Some points, each followed by its number:
-1.0/1.8/1.3/-0.3/-1.8/0.6/1.2/0.1/0.1/-0.8/-0.5/-0.8 0
1.8/-1.1/-0.1/-0.3/1.1/0.9/-1.1/-0.9/-0.9/-1.0/-0.5/-0.6 1
0.6/-1.1/-0.8/-0.4/0.8/-1.1/-0.9/-0.9/-0.5/0.8/-0.1/0.4 2
-0.2/-1.1/-0.4/-0.5/1.1/0.9/-1.2/1.9/1.8/-0.8/1.7/2.0 3
2.1/1.8/0.2/0.5/-0.8/0.5/0.5/0.5/-0.3/1.4/-0.3/0.0 4
-1.1/0.7/-0.5/0.1/-1.3/-0.4/1.6/1.4/1.5/0.3/-0.7/-0.8 5
1.5/1.7/-0.3/-0.3/-1.6/0.3/0.4/-1.0/-1.0/-0.7/-0.5/-0.8 6
-0.6/-1.2/-0.4/0.2/1.1/0.4/-1.0/-1.0/-0.8/-0.9/-0.7/0.1 7
-0.8/-1.0/-0.6/0.4/1.1/0.8/-1.2/-0.7/-0.8/-1.1/-0.7/1.2 8
1.3/-0.5/0.0/0.5/1.1/1.1/-1.1/-0.7/-0.7/-0.7/-0.6/-0.7 9
0.8/-1.1/-0.3/-0.2/1.1/0.6/-1.2/-1.0/-1.0/-1.3/-0.6/-0.2 10
0.1/-1.2/-0.2/-1.0/1.1/0.3/-0.8/-1.0/-0.9/-0.7/-0.5/-0.8 11
-0.2/1.4/-0.7/-0.1/-0.2/0.6/-0.6/-1.0/-1.0/1.9/-0.5/0.0 12
0.0/-0.8/1.1/0.8/1.1/0.9/-0.2/-1.0/-0.9/-0.7/-0.7/-0.8 13
1.8/-1.2/-0.7/0.7/0.8/-1.8/-0.6/-0.9/-0.9/0.7/-0.6/-0.7 14
-1.2/-1.0/-0.2/0.8/-1.4/-1.3/1.2/0.4/-0.4/-0.1/-0.5/1.1 15
-0.9/-0.4/-0.6/0.2/0.2/-0.2/-0.2/0.0/0.0/0.0/0.0/0.0 16
-1.2/-1.2/-0.5/-0.3/1.1/0.6/-1.2/-0.4/-0.7/-0.6/-0.5/0.0 17
-1.0/-1.2/-0.3/-1.6/1.1/-0.8/-1.2/-1.0/-0.8/-0.5/-0.1/2.3 18
-0.3/1.0/-0.5/0.9/-0.8/0.4/1.7/1.6/1.7/1.5/2.1/-0.8 19
1.9/-0.9/0.0/0.2/1.1/1.0/-1.2/-0.7/-0.9/-1.0/-0.6/-0.7 20
-1.0/-1.2/-0.5/-1.0/1.1/-1.1/-1.2/-1.0/-0.8/-0.8/-0.7/2.0 21
-0.4/1.8/1.5/-1.2/-1.9/0.6/0.5/-1.1/-0.8/-1.1/-0.5/-0.8 22
New points follow, each followed by the numbers of its five nearest points above by angle, nearest first.
-0.7/0.1/2.4/0.0/1.1/-0.2/0.4/0.6/2.0/0.0/0.0/0.0 3 5 0 19 13
-0.6/-0.1/-0.4/0.5/-0.4/0.0/0.8/-0.1/1.6/2.0/2.3/0.0 19 5 3 16 12
-1.1/1.8/-0.3/0.4/0.9/0.2/-0.7/-0.8/-0.8/-0.5/2.1/1.5 18 8 21 12 3
0.1/0.1/0.8/0.7/1.1/1.0/-0.8/-0.9/-0.8/-0.6/-0.7/-0.4 13 9 20 10 7
-1.2/-0.1/-0.4/-0.5/0.3/-1.5/1.3/-0.8/-0.1/1.5/-0.7/0.3 15 16 2 12 5
-0.1/0.0/-0.4/0.1/1.0/0.8/-1.1/0.2/-0.7/-1.1/2.3/1.4 3 8 18 17 21
0.6/-0.9/-0.5/-0.4/1.1/1.0/-1.2/1.8/1.8/-0.7/-0.1/0.0 3 20 1 9 17
-0.5/-1.1/-0.4/-0.3/1.0/0.8/-1.2/0.3/-0.3/-0.6/-0.5/2.2 8 18 21 17 3
-0.7/1.8/2.1/0.3/-1.5/0.8/1.1/1.1/0.7/0.0/0.0/0.0 0 22 5 19 4
0.6/0.8/-0.4/-1.1/-1.6/0.9/-0.6/-1.1/-0.9/-0.5/-0.4/-0.5 6 22 12 0 1
0.9/0.2/-0.4/0.3/1.1/0.9/-1.1/1.3/0.2/-0.6/0.9/0.0 3 9 20 1 10
-1.1/-0.9/-0.1/0.7/0.8/-1.3/0.6/1.3/-0.8/0.6/-0.6/0.1 15 16 14 21 5
